In the rows, zero is written as 128.
Turns in one plane each, and the order they were made in; the first pair answered
turn B:
[147 109 112 142 123 100 113 139] |-> [133 142 104 149 148 109 105 128]
[116 156 116 131 119 187 104 126] |-> [145 101 124 118  81 161 115 146]
[141 168 137 148 157 132 147 110] |-> [128 164 138 112 129 164 139 133]
[148 128 147  98 102 107 155 130] |-> [150 140 143 122 132  92 157 109]
turn X:
[119 169 161  71 147 141 174 109] |-> [137  92 138  88  77 161 133 177]
[111 134 131 117 157  41 149  58] |-> [132 139 178  50 117 115 196 103]
[ 77 142  84 153 144 105  88 107] |-> [ 82 182 130  95 147 148 141 107]
turn P:
[114 170 130  72 137  88 159  86] |-> [178 166 161 127 154 149 182 123]
[174  70 143 125  90 120 130 146] |-> [142  67 133 109  80  95 120 129]
[137 144 124 158 162 122 124 100] |-> [138 131 120 174 152 135 111 118]
turn Z:
[111  96 101 127 107  63 102 111] |-> [127  94 112 121  79 155  98 171]
[140 111 104 141 133 158 119 134] |-> [157 114 122 133 147 146 151 118]
[143 106 124 143 117 107 117 130] |-> [143 105 126 140 110 127 120 141]
turn J:
[173 103 133 170 124 137 139 123] |-> [129 128  95 176 132 138  95 119]
[104  96 133 102 102  69 133 119] |-> [156  81 158 134 103 116 152 165]
[145 131 136 124  96 116 122 123] |-> [147 132 133 136  96 134 114 131]

Each pair is 2 to 3 turns apart.
[ 92 120  77 135 128 112  70  99] |-> [102  88  85 122  98 110  74 120] : B B
[ 90 125  93 112 102  84 111  89] |-> [142  84 117 125  63 149 117 154] : J Z Z
[184  67 144 190 121 128 141 147] |-> [ 79 167 117  93 117 202 106 141] : J X B
[123 170 121 113 106 172  60 141] |-> [116 137 115  85  84  97  69 116] : J X X
[113 137 150  91 135  76 165  82] |-> [136 116 151  95  88 184 141 170] : B X J
[150  99 133 130 129 148 108 174] |-> [139  99 147  86 116 138 130 162] : P Z
[118 174 148  98 156 129 161 105] |-> [127 124 151  74 109 103 161 124] : X P Z
[ 57 168  82  98 127 131  79 111] |-> [ 69 194  99 109 154 159  97 107] : P Z
[119  87  72 128 112  95  88 112] |-> [104 126  98  56 100 147 116 121] : X B X
[131 154 154  99 173 114 159  82] |-> [150  58 124 140  96 116  98 151] : X X
[139 165 142  86 161 125 172  96] |-> [137  90  85 143 117  84  91 119] : B X X
[120 130 125 151 155  81 127 102] |-> [143 101 152 104 102 143 143 165] : X X
[ 78 141 115  54 119  92 132  90] |-> [ 82 115 104  59  77 127  98 131] : B Z
[123 177 114 128 211 164 124 100] |-> [185  94 156  97 136 182 157 165] : J J X
[170  70 155 130  74 100 153 160] |-> [153  76 142 127  99  53 153 118] : Z P
[130  92 140  94 100  95 140 127] |-> [132 107 110 165 122 142  90 152] : X J J
[ 85 140 140  89 114 181 113 172] |-> [106 121 150  99 145  57 153  96] : X X J
[126 114 139 142 113  92  95 133] |-> [129 142 162 110 106 144 119 155] : B X X
[ 96 191 139 104 128 190 131 114] |-> [ 81 111  99  99  74  91  96 104] : B Z Z
[ 92 166  92 141 135 164  85 136] |-> [ 93 161 107 122 129 185  98 146] : X X
[109 151 105 136 127  88 110 103] |-> [118 138 136  80  87 126 137 137] : X X P
[114  83 105 108  50 152  89 190] |-> [164  71 157  91  60 137 160 183] : Z P
[156 130 165 113 141 117 181 106] |-> [160 101 158 112 101 161 154 157] : B X
[159 103 115 169  98 174  94 185] |-> [203  90 155 168 127 108 159 144] : Z X
[176 118 145 168 125 141 170 135] |-> [139  91 101 175  94 121 111 144] : X P
[134  83 140  94  85  84 120 124] |-> [108 145 124 122 147  70 112  76] : X B
[100 113  80 181 138  55  66 111] |-> [120  74  93 166  86 119  59 179] : J Z
[180 135 145 171 171 186 144 133] |-> [161 145 144 148 193 108 163  76] : B Z
[120 114 132  69  98 138 153 117] |-> [155  88 121 151 131  94 145  97] : X Z B
[104 183 107 143 140 164  85 123] |-> [152  77 133 117  78 100 118 144] : P B B
[149 125 141 124 123 174 142 165] |-> [117 153 144  82 130 148 154 134] : Z B B
[113  95  99 135 123 108  90 131] |-> [116 161 140 105 156 168 136 127] : X P B
[134 178 166 104 179 113 184  94] |-> [169 135 128 210 175 139 129 140] : P X X
[121 119 120 128 136  72 118 102] |-> [161 131 161 110 138 119 166 123] : P X
[171 129 164 121 137 147 169 146] |-> [163 154 160 131 155 156 160 136] : B B
